(in the rows, 128 means zero)
Each row of D is roughly a mix of the hidden directions of one of 4 groups.
D:
[[103  76 152 137 119 135  92 127 167 107]
 [129 119  76 123 155 165 126 120 176 122]
 [122 117 143 108 132 189  85 105 147 122]
 [114 137 136 110 116 123 205 110 113 123]
 [163 120 123 100 117 103 161 112  82  97]
 [184 105 134 101 147 113 141 118 111  86]
 [ 84 175 156 151  94 132 111 133 112 117]
 [149 149 102 113  91 108 103 130 184 124]
 [151 132 128 166 145 115 120  98  69 106]
 [100 133 109 172 121 147  91  96 154 102]
 [154 130 109 153 138 103 105  94  75 108]
 [109 120 104 153  86 112 148  77 102 132]
 [158 124 112 131 106  66 123 145 127 168]
 [ 98 127 146 130 177 134 144 112  79 101]
 [148 145  99 108 139  98  89 139 180 122]
 [167 163 121 108 147 105 179 135 111 110]
 [133 153 108 123 109  71 117 151 126 174]
 [113 162 171 117 139 165 121 126 174 108]
 [169  90  86 125 130 137 129 125 176 135]
 [ 83 138 121 151 126 162 163  87 136 151]
 [125 104 143 155 153 147 136 107  63 119]
 [107 114 150 106 125 147 124  93 152  69]
 [151 119 134 158 160  61 124 125 145 131]
 [127 136 135 143 180 105 131 115 163  80]
 [123 162  89 114 154 112 116 141 177 156]
 [169 132 135 127 185 140 141 123 164 102]
 [125 145 137 137 194 104 125 121 169 117]
 [129 175  97 152 135 108 166 106 128  93]
 [139 122 113 133 149  59 133 135  96 154]
 [ 95 163 170 153 157  96 122 124 110 111]
 [101 107 120 152 107 116 139  87 138  73]
 [131  94  84  94  97 130  89 105 139 133]
 [155 176 113 133 135  80 110 139 162 117]
 [124 127 131 102  81  92 124 162  86 138]
 [114 124 140 116 113  84 172 133 132  76]
 [118 133 143 143 186 112 141 132  74 127]
 [ 99 150 162 136 150 119 178 151  97 143]
 [107 140 123 160 134 149  84 139 171  92]
 [122  92  92 118 149 139 149 117  69 124]
 [133 114  89 112 102 189 127 127 158 127]
 [191 108 125 114 159 127  93 128 116 107]
 [144  79  91 109 133 174 147 116 113 119]
 [115 121 120 135 107 186  80 104 134 144]
 [ 97 165 118 133 116 147 149 131 109 187]
 [153 128 149  93 155 164 104 167 132 157]
 [172 147 131  90 141 122 144 158  92 158]
 [157 116 126 129 132 111  58 161 131 120]
 [ 96 104 149 121 183 147 147 143  94 140]
 [161  90 125 179 106  96 120 119 145 115]
 [106 126 145 123 137 130 122 117 167  59]
 [122 121 114 122  66 135 137 138  91 168]
 [146 152 105 168 153  99 124 169 126 163]
 [151  97 143 166 135 175 112 102 110 102]
 [124 113 106 119  79 192 127 126 125 120]
 [137  85  98 125 128 138  92  90  88 119]
 [ 83 142 124 119 162 176 136 115 102 102]
 [143 139 126 150 193 143  95 114 155 131]
 [140 124 123 120 120 179  93 129 113 183]
 [ 96 161 120 154 109  96 106 166 161 117]
 [117  96  99 184 128 133 125 106 109  92]
 [168 118 156  98 176 150 152 140 147 139]
 [119 137 141 134 156  97 139 141 163  67]
 [148  88 152  96 146 158 166  99 115 134]
 [ 94 130 105 162  73 106 137 118 126 102]
 [144 117 133  94 102 158 127 143  95 182]
 [107 125 106 165 117 146 106  65 132 124]
 [150 150  95 121  73  94 111 110 146 125]
 [141 150 116 113  86 119 118 138 193 130]
 [ 95 129 105 163  78 154  94 120 136 123]
 [108  86 153 124 147 189 135 140 142 133]
 [105 116 132 106  60 117 155 141 111 109]
 [131 163 109 109 164  73 114 150 147 133]
 [121  86 124 139 108 141  61 117 114 135]
 [ 95 161 102 175 128 124 137 102 155 101]
 [170 129 119 147 103 145  93 113 173 102]
 [127  80 129 137 165 164 110 109  90 118]
 [132  99 118 130 124 163  85 101  93 163]
 [161 131 148  90 155 117 148 175 114 156]
 [139 112 132 146 200 136 103 127 106 111]
 [102 117 154 121 194 143 142 158 125 138]
 [ 89 132 107 152  81 117  85 130 106 142]
 [ 96 167 107 146 115 130 182  99 117 132]
 [108 124  97 125 129 198 127 116 148 104]
 [124 139  97 105 171  75 107 131 104 134]
 [145  94 145 124 168 179 119 103 145 149]
 [132  79 171 106 137 132 111 154 166 119]
 [ 89 165 177 124 157 126 131 125  97 111]
 [132 148 107 107 130  73 126 149 110 175]
 [123 140 132 149 168  91 138 131 160  77]
 [ 97 145 148 164  78 157 113 123 118 101]
 [149 117 197 124 109 104 137 131  98 124]
 [100 173  99  97 154 109 125 145 119 164]
 [100  96 145 107  87 137 110 141 100 170]
 [106 154 121 115  97 190 117 132 158 122]
 [115 129 177 159 129 165 173 137 111 128]
 [154 136 111 133 167 172 140  84 110 150]
 [132  86 141 139 101 191 123 111 139 119]
 [132 139 109 152 108  61 115 143 117 158]
 [107 168 112 144 112  95 175 123 134  94]
 [129 114 103 146 104 107 122  85 101  77]
 [116 155  97  94 103  71 132 133 126 148]
 [141 125 130 120 142 184  83 125 129 169]
 [ 92 161 138 179 152 105 111 119 141 103]
 [110 132 134 137  79 190 119 124 136 105]
 [130 136 154  87 120 126 157 171 115 172]
 [120 131  91 174 105 128 118  92 106 165]]
Each list below has four rows that fit no group; the rest each fit one group, if only roughly. Name those rows in the order they come.
  * q322: [112  83 136 136 128 146 138  75 139  88]
  * q775: [162  67 120 106 135 145 153 114 101 122]
  * q133: [ 95 169 111 117  79 118 161 128 151 125]
  * q182: [149 107 156 121 165 174 159 130 111  99]
  * q103: [183  84 154  96 121 116 146 129 133 140]
  * q471: [105  73 120  97 125 178 116 121 134 137]
  * q347: [173 109 156 102 170  97 142 134 143 145]
  * q552: [145 123 132 154 162 129 119 115 194 105]
  * q806: [142 138 116 133 169 165 115  99 178 144]
  * q560: [132 160  97 152 129  89 127 118 133  72]
  * q77: [128 125 120 172 127  71 110 107 135 164]
  * q303: [127 184 117 149 152 109 143 155 169 118]
  * q772: [124 188 121 131 127 108 173 159 146 128]
  * q155: [115 139 140  81 159 134 154 130  74 140]
 => q133, q182, q806, q77
  * q484: [ 99 121 164 175 102 123 148 128 105  92]
  * q300: [131 148 165  85 180 130 138 133 155 137]
  * q609: [147 147 135 138 182 106 122 175 155 121]
  * q616: [137  83 133 160 104 165 132 105 120  88]
  * q826: [101 123 101 155  65 130 127 101 109 135]
  * q832: [138 101 134  96  88 100 141 127  75 117]
  * q76: [151 125 104 109 111 184  85 119 132 151]
  * q765: [146  90 112 139  86 163 107  89 119 113]
  * q168: [ 71 105 129 146  95 152 136  92 126 142]
  * q902: [106 112 166 114 131 144 192 116 147 121]
  * q558: [142 163  84 161 139  91 105 104 114 117]
  * q721: [ 93 144 128 137 145 120 179 166 133 165]
 => q484, q76, q558, q721
  * q289: [160 135 128 161  69 141 115  97 139 114]
  * q628: [108 128 169 125  99 151 139 127  69 110]
  * q20: [160  75 131 113 108 172 145 123 108 114]
  * q90: [129  85 165 111 104  95  86 143 125 140]
  * q92: [164  88 157 109 146 163 146 114 153 106]
  * q353: [159  81 130 104 129 152 109  99  87 139]
  * q247: [119 141 143 142  70  99 121 141  84 146]
  * q666: [179 107 105 101 154 123 171 129 133 108]
  * q734: [ 96 174 117 154 140 126 164 126 170 116]
  * q369: [112  91 136 104 157 172 115 149 169 135]
  * q466: [105 176 148  90 149 161 127 139 160 132]
  * q232: [151 122 126  80 136  81 138 162 139 100]
  * q216: [172 122 138 102 175 136 113 128  83 138]
  * q671: [ 92  92 128 129  71 116 120 110  99 116]
  * q844: [104 147  97 157 168  77 125 132 112 139]
 => q90, q666, q232, q216
  * q9: [100  84 156 167 146 142 119 118  93 108]
  * q283: [156 174 141 120 122  69 110 141 137 119]
  * q706: [158 100 130  95 111 132  91 136 109 177]
  * q708: [139 125 137 123 175 171  91  93 149 130]
  * q610: [109 182 137 171 141  91 119 126 109 136]
  * q318: [169 124 160  78 138 126 142 144 155 157]
  * q290: [135  85 147  87  92 102 148 138 101 115]
  * q224: [156 109 170  97 160 130 126 172 151 131]
  * q938: [179 109 150  82 151 134 145 142 106 141]
  * q413: [ 90 147 142 113 105 124 194 140 133 138]
 => q9, q283, q706, q610
  * q700: [179 131 145 102 167 113 147 153 146 103]
  * q69: [146 116 159 114 170 142 120 159 180 130]
  * q939: [119 135 112  79 113 131 140 150  79 164]
  * q277: [152 116 132 129 109 175 105 128 186 116]
  * q29: [107  98 103  94  71 134 130 109 113 148]
  * q570: [109 152 140 109  97 117 142 174 106 172]
  * q437: [140 161 145 112 162 151  88 153 117 166]
  * q99: [108 120 118 158  79 126  82 105 145 152]
  * q553: [120  72 158  96 101 134 147 110 100 121]
  * q394: [159 100 115 138 160 164 108  79 118 118]
  * q791: [130 163 130 133 157 149 108 163 152 179]
  * q524: [ 95 155 110  97 155  99 111 140 175 130]
  * q729: [ 87 126 123 141  75 134 119 131 145  81]
  * q275: [103 100 148 143 121 150 174 100  91 103]
  * q655: [147 135 131  79 146  85 139 145 120 171]
 => q437, q99, q524, q275
  * q98: [ 98 180 122 145 131 125 121 167 159 157]
  * q406: [115  91 157 100 109 117 116 119 128  69]
  * q702: [103 113 136 134 122 156 140 116  60 103]
  * q278: [ 93 188 147 122 104 146 109 142 154 134]
  * q377: [ 77 158  90 140  97 149 106 136 108 129]
  * q816: [114 124  93 126  76 115 125 140  82 102]
  * q428: [114 142 112 156 149 174 103 110 137 175]
  * q873: [143 131 146 169  85 152 150 101  93 114]
  * q674: [146  87  79 122  89 122 124 105 100 129]
  * q63: [155 112 133  91  69 157 133 142 127 149]
  * q720: [116 146 102 185 143 138  86 125 157 125]
  * q889: [120 136  92 141  90 105  98  85 105 150]
  * q479: [138 148 101 157 144 150  71 132 128 164]
  * q111: [130  88 129 107 121 185 146 115  99 103]
 => q406, q816, q674, q889
  * q129: [115 135 102 179 143 101 131  79 137 109]
  * q815: [110 103 160  98 162 171 148 142 135 155]
  * q414: [143  86 102 173 125 154 109  93 134 109]
  * q291: [128 133 179 154 145 152 127 113 162  86]
  * q246: [145 123  91 140 172  80  96 120 128 144]
  * q551: [138 191 116 121 150 117 172 147 132 143]
  * q162: [130 155 107 183 168 103 113 128 152 119]
  * q931: [153 106 113 162 116 165  76 113 131 147]
  * q714: [118 142 201 136 104 144 126 124 116 102]
  * q236: [170  89 153  81 135 153 151 130 124 133]
  * q924: [137 144 154  93 148 148 181 144 131 164]
 => q815, q414, q246, q931
  * q132: [118 117 151 123  93 176  90 141 115 163]
  * q537: [ 91 181 137 130 100  95 115 161 133 132]
  * q762: [121 129  71 155 161 111 113 121 168 133]
  * q510: [102 115 146 100  93 117 150 121 135  69]
  * q17: [101 136 119 151  59 130 126 104 148 114]
  * q572: [184 101 133 104 111 139  92 156 110 125]
  * q273: [120 157 158 142 188 114 142 163 124 132]
  * q715: [121 143 188 162 103 139 116 126 148  97]
  * q907: [104 150  91 160 170 117 114 120 167 117]
  * q202: [162 144  95 141 124  83  94  99 109 110]
  * q704: [134  99 129 184 143 128 122 104 152  85]
 => q132, q537, q17, q572
  * q756: [123 128 156  98 142 148 103 166 167  90]
  * q644: [100 148 114 161 106 178 105 121 155 104]
  * q474: [174  87 137 142  90 129 130  98 101 121]
  * q842: [152 157  95 119 149  75  93 128 142 120]
  * q665: [116 147 124 130 126  62 133 149 131  84]
  * q427: [115 142  88 161 112 142  93  94  94 145]
  * q194: [150 150  99 157 158 148  73 134 128 145]
  * q119: [131 147 161 137 193 129 109 138 162 130]
  * q527: [133 140 101  72 122 125 135 153 115 177]
  * q686: [111 144 106 153 129 125 172  81 125  89]
  * q886: [124 145 108 159 118 151  83 174 138 155]
  * q444: [ 88 180 104 161 110 119 119 145 138 150]
  * q933: [129 113 109 158  82  87 127 101  97 146]
  * q380: [135 128 128 144 180 119 132  66 136 113]
 => q474, q665, q119, q933
  * q400: [119 112 156 119 181 113 124 149 130  77]
  * q838: [163 130 124 130 183 100 151 105 115 161]
  * q149: [122 147  97 177 115 142  92 150 129 167]
  * q880: [136 135 151 118 195  97 133 114 105 148]
  * q73: [131 117  90 118  95  99 114  94  80 132]
  * q8: [152 116 138 104  65 133 135 157 160 134]
  * q614: [146 157 141 106 128  74 122 150 143 172]
  * q372: [142 112 149  76 121 113 177 116  97 132]
  * q608: [154  96 140 127 181 138 119  85 125 102]
  * q870: [158 144 117 154 181 116 116 150 128 170]
  * q151: [105 115 146 112 114 106 158 103 141  67]
  * q673: [ 99 146 133 102 169 102 140 171 154 149]
 => q400, q880, q8, q608
  * q334: [124 161 115 140 157  71 114 139 159 151]
  * q109: [146 134 121 152 193 114 127  85 136 131]
  * q906: [148  93 173 157 141 135 135 106 140  85]
  * q753: [117 167 133 162 101 103 101 135 175 135]
  * q42: [139 132  81 158 132  79 115 136 150 158]
  * q965: [101 160 142 186 117 103 100 129 139 109]
  * q376: [142 139 153 133 196 106 105 114 142 146]
  * q27: [139  95 133 186 107 168 127 107 113 132]
  * q887: [136 102 148 142 180 167 108 141 158 113]
  * q808: [155  71 151 128 137 142 146 106  98 100]
  * q607: [103 158 146 160  93 104 134 102 118  84]
  * q743: [107  93 108 111 125 178 160 115  93 134]
 => q376, q27, q607, q743
  * q599: [ 75 134 130 153 104 107 152 122 167 100]
  * q509: [112 145 105 181 141  89 126 141 146  92]
  * q319: [ 96 164 124 169  89 128 123 163 128 153]
  * q937: [ 74 163 142 138 143 166 118 118 111 101]
  * q651: [105  85 106 148 151 163 110 107 120  90]
  * q947: [147 151 130 151 202 145 133 124 136 124]
  * q493: [136 147 104 180 168  85 139 124 140 128]
  * q384: [118  90 108 120  89 144 124  91  82 136]
  * q926: [153 167 116 146 128 102 128 118 169  80]
  * q94: [161  95 111 125  77 165 120 126 157 123]
 => q319, q651, q947, q926
  * q245: [115  99 159  94 120 154 164 130 109 171]
  * q935: [ 86 155 132 170 109 104 109 132  87 120]
  * q10: [186  93 117 133 107  94 126 106 144 111]
  * q625: [160 126 142  95 166 135 137 115 100 178]
  * q252: [153  89 136 101 113 125  83 142  88 148]
  * q70: [190 128 113 127 172 120 117 123 122  96]
  * q55: [133 130 148  63 141 152 150 143 104 152]
  * q497: [115 125 102  97 184  91 105 146 129 140]
  * q71: [146 127 116 177 156  81 118  95 145 131]
  * q681: [124 131 120 130 152 130 116 172 190 155]
  * q287: [142 155  95 107 165  98 105 161 130 161]
  * q11: [ 97 111  98 159 114 132 134 117  68 113]
  * q339: [110 140 130  89 170 183 139 122 143 115]
 => q10, q71, q681, q287
  * q325: [113  75 129 129  91 123 111  93 104  99]
  * q81: [137 124 106 147 114 106 149  84  91 171]
  * q60: [134  88 127 117 108 145 150 121  63 122]
  * q35: [ 84 119 151 112  86 119 132 173 133 154]
  * q915: [140 162 138  99 107 138 186 137  97 137]
  * q358: [172 102 149 119 141 128 135 118 189 115]
  * q185: [125 134 122  70 156 124 148 139  89 159]
  * q412: [102 169 123 130  88 120 103 147  82 113]
  * q478: [128 136 121 125  51 125 151 103 117 134]
  * q368: [144  80 150 134 133 175 155 128  94 118]
  * q388: [109 153 123 144 112 105 146  86  73 144]
 => q915, q412, q368, q388
